[[  0  43   9  12   0   6  21  14  -4   1  32 -18  -5  22  16]
 [ 13 -60  -8 -19   5  -6  10 -10 -31   8  27  -5  -9 -21 -18]
 [ 17 -41   1 -26   6   2   4  28  16  -6  -1   7  27 -28   2]
 [  5  -3   5   5  -2  23  48  -9  68 -11 -66   5 -11 -17  -9]
 [ 25 -55   3  23   0  13   1  11   7   9  30 -17  12   1  -1]
 [-10  70   7 -12   5  -4 -12   3 -31 -15  -7 -12  12  -2  17]]
->
[[  0  13  17   5  25 -10]
 [ 43 -60 -41  -3 -55  70]
 [  9  -8   1   5   3   7]
 [ 12 -19 -26   5  23 -12]
 [  0   5   6  -2   0   5]
 [  6  -6   2  23  13  -4]
 [ 21  10   4  48   1 -12]
 [ 14 -10  28  -9  11   3]
 [ -4 -31  16  68   7 -31]
 [  1   8  -6 -11   9 -15]
 [ 32  27  -1 -66  30  -7]
 [-18  -5   7   5 -17 -12]
 [ -5  -9  27 -11  12  12]
 [ 22 -21 -28 -17   1  -2]
 [ 16 -18   2  -9  -1  17]]

[[-69 -69 -69  57 -69  58]
 [-67 -67 -67  55 -66  56]
 [-43 -43 -43  55 -43  53]
 [-21 -21 -21  33 -21  31]
 [-67 -67 -67  57 -67  58]
 [ 22  23  22 -35  23 -32]]
->
[[-69 -67 -43 -21 -67  22]
 [-69 -67 -43 -21 -67  23]
 [-69 -67 -43 -21 -67  22]
 [ 57  55  55  33  57 -35]
 [-69 -66 -43 -21 -67  23]
 [ 58  56  53  31  58 -32]]

[[ 66 -47  55  89]
 [ 88  80 -67 -71]
 [-15  18  84  25]
 [ 80  74  42 -14]]
->
[[ 66  88 -15  80]
 [-47  80  18  74]
 [ 55 -67  84  42]
 [ 89 -71  25 -14]]

[[ 64 -57   1 -33 -20  43  62 -34  54  10 -31]
 [  8  40  -1  73  69 -40 -32  43 -49   7  14]
 [-56 -42  49  52 -10  41  61  51 -20 -27  19]
 [ 50  26 -27 -44   8   9 -41  63  41 -24  54]
 [ 33  28  71 -16 -66 -42  -5 -37 -24  50  38]]
->
[[ 64   8 -56  50  33]
 [-57  40 -42  26  28]
 [  1  -1  49 -27  71]
 [-33  73  52 -44 -16]
 [-20  69 -10   8 -66]
 [ 43 -40  41   9 -42]
 [ 62 -32  61 -41  -5]
 [-34  43  51  63 -37]
 [ 54 -49 -20  41 -24]
 [ 10   7 -27 -24  50]
 [-31  14  19  54  38]]

[[ 27 -23  72   2 -15  40 -15   5  47]
 [ 22   7  31  17  -6   8   4  21  40]
 [ -6 -19  38   8 -22  17 -38 -28 -20]]
->
[[ 27  22  -6]
 [-23   7 -19]
 [ 72  31  38]
 [  2  17   8]
 [-15  -6 -22]
 [ 40   8  17]
 [-15   4 -38]
 [  5  21 -28]
 [ 47  40 -20]]

[[-20 -42  36 -11   9]
 [-26  11   4  10  45]
 [ 17  32 -38 -18  19]
 [  3 -33  12 -22  29]
 [-26  -6 -10   9  48]
 [-51 -33   7   9  64]
 [-39  28 -70  36  84]
 [ 41 -55  -1  24  41]
 [ 41 -27  17  26  49]
 [ -9 -19  19  30  30]
 [-41 -42  16  -7  44]]
->
[[-20 -26  17   3 -26 -51 -39  41  41  -9 -41]
 [-42  11  32 -33  -6 -33  28 -55 -27 -19 -42]
 [ 36   4 -38  12 -10   7 -70  -1  17  19  16]
 [-11  10 -18 -22   9   9  36  24  26  30  -7]
 [  9  45  19  29  48  64  84  41  49  30  44]]

[[-17   5   7   0]
 [-28  -5   3  -1]
 [-53  12  19  -1]
 [-52 -25  -6  -2]
 [ 68 -44 -44   0]
 [-48 -19  -2  -1]
 [-39  21  22   0]
 [ 14   6   1   0]
 [ 35 -24 -23   0]
 [-22  28  23   0]
 [ 74  27   2   2]]
->
[[-17 -28 -53 -52  68 -48 -39  14  35 -22  74]
 [  5  -5  12 -25 -44 -19  21   6 -24  28  27]
 [  7   3  19  -6 -44  -2  22   1 -23  23   2]
 [  0  -1  -1  -2   0  -1   0   0   0   0   2]]

[[-48  28  10  34 -64]
 [ 39 -33 -28 -71 -32]
 [-30  36  22  24 -43]
 [ 79 -12   2 -56 -44]
 [-11  87  51 -60  21]
 [ 20  40   8  10 -13]
 [ 83  83  62  -1 -28]]
->
[[-48  39 -30  79 -11  20  83]
 [ 28 -33  36 -12  87  40  83]
 [ 10 -28  22   2  51   8  62]
 [ 34 -71  24 -56 -60  10  -1]
 [-64 -32 -43 -44  21 -13 -28]]

[[ -4  41  59 -31 -19  19 -41   7  18 -15]
 [ 35   6 -12  77  60  32  11 -15   2  23]
 [-44 -18  17 -15  40 -71  52  16 -39  13]
 [ 59   6 -54 -18   7 -42  -3  64  23  -3]
 [ 60  10 -52 -20   3 -31  -9  60  29   1]
 [-11   4  39  13 -54  31 -33 -16 -20 -73]
 [ 49  31 -14 -30 -13 -12 -35  49  29 -11]
 [  2  24  84  25  -2  22 -20  10   0 -27]
 [-11 -31 -11  36 -41  18   4 -23 -36 -57]]
->
[[ -4  35 -44  59  60 -11  49   2 -11]
 [ 41   6 -18   6  10   4  31  24 -31]
 [ 59 -12  17 -54 -52  39 -14  84 -11]
 [-31  77 -15 -18 -20  13 -30  25  36]
 [-19  60  40   7   3 -54 -13  -2 -41]
 [ 19  32 -71 -42 -31  31 -12  22  18]
 [-41  11  52  -3  -9 -33 -35 -20   4]
 [  7 -15  16  64  60 -16  49  10 -23]
 [ 18   2 -39  23  29 -20  29   0 -36]
 [-15  23  13  -3   1 -73 -11 -27 -57]]
---
[[ 51  -7]
 [-52  26]
 [ -4 -69]]
->
[ -7 -52]

[[ 17  32  24]
 [-23 -75  -1]]
->
[ 24 -75]

[[ 54 -91  16]
 [ 50 -24   1]]
->
[ 16 -24]

[[ 52  60]
 [ 29 -91]
 [ 41  54]]
->
[60 29]

[[ 16  -3  35  45 -71]
 [ 50  14 -24  37  53]
 [-17 -40  22 -67 -12]
 [-22 -15  -5 -91 -58]]
->
[-71  37  22 -15]

[[-34  83  91]
 [-71 -35  31]]
->
[ 91 -35]
---
[[  1  -6 -48   1  18]
 [ 66  41 -26  44 -13]
 [ 18   2  14  75 -60]]
->
[[ 1 -6]
 [66 41]
 [18  2]]

[[ 11 -90 -13   9]
 [ 70  -2   9  -2]
 [ 53  46 -35 -26]
 [-54  27   2  -7]]
->
[[ 11 -90]
 [ 70  -2]
 [ 53  46]]

[[ 63  35]
 [ 34 -52]
 [-71 -22]
 [ -7  27]
 [ 60 -55]]
->
[[ 63  35]
 [ 34 -52]
 [-71 -22]]

[[-52  18  -8]
 [ 45 -11 -75]
 [ 72  61 -32]]
->
[[-52  18]
 [ 45 -11]
 [ 72  61]]

[[ 22 -49   5 -39   7]
 [ 35 -10 -11 -15  32]
 [  1  18 -23  42  26]
 [ 26  11  24  29  -6]
 [ 28  13 -67  -7 -24]]
->
[[ 22 -49]
 [ 35 -10]
 [  1  18]]

[[-43 -34  -8]
 [-24   1  72]
 [ 63  17 -66]
 [  8 -31 -31]
 [  2  -1 -23]]
->
[[-43 -34]
 [-24   1]
 [ 63  17]]

[[-92  -6 -42 -24   2]
 [-33  -5 -82 -28 -14]
 [ 82  14   3  21  -8]
 [-16 -43  60 -28   8]]
->
[[-92  -6]
 [-33  -5]
 [ 82  14]]

[[ 13  41 -23 -55 -19]
 [ 50  24 -71 -51 -35]
 [  7   9  21  29 -39]]
->
[[13 41]
 [50 24]
 [ 7  9]]

[[-14 -54  -7   4   9]
 [-32 -13  36 -27  15]
 [ 20   4  -2 -29   1]
 [ 12  -6 -19  68   0]]
->
[[-14 -54]
 [-32 -13]
 [ 20   4]]
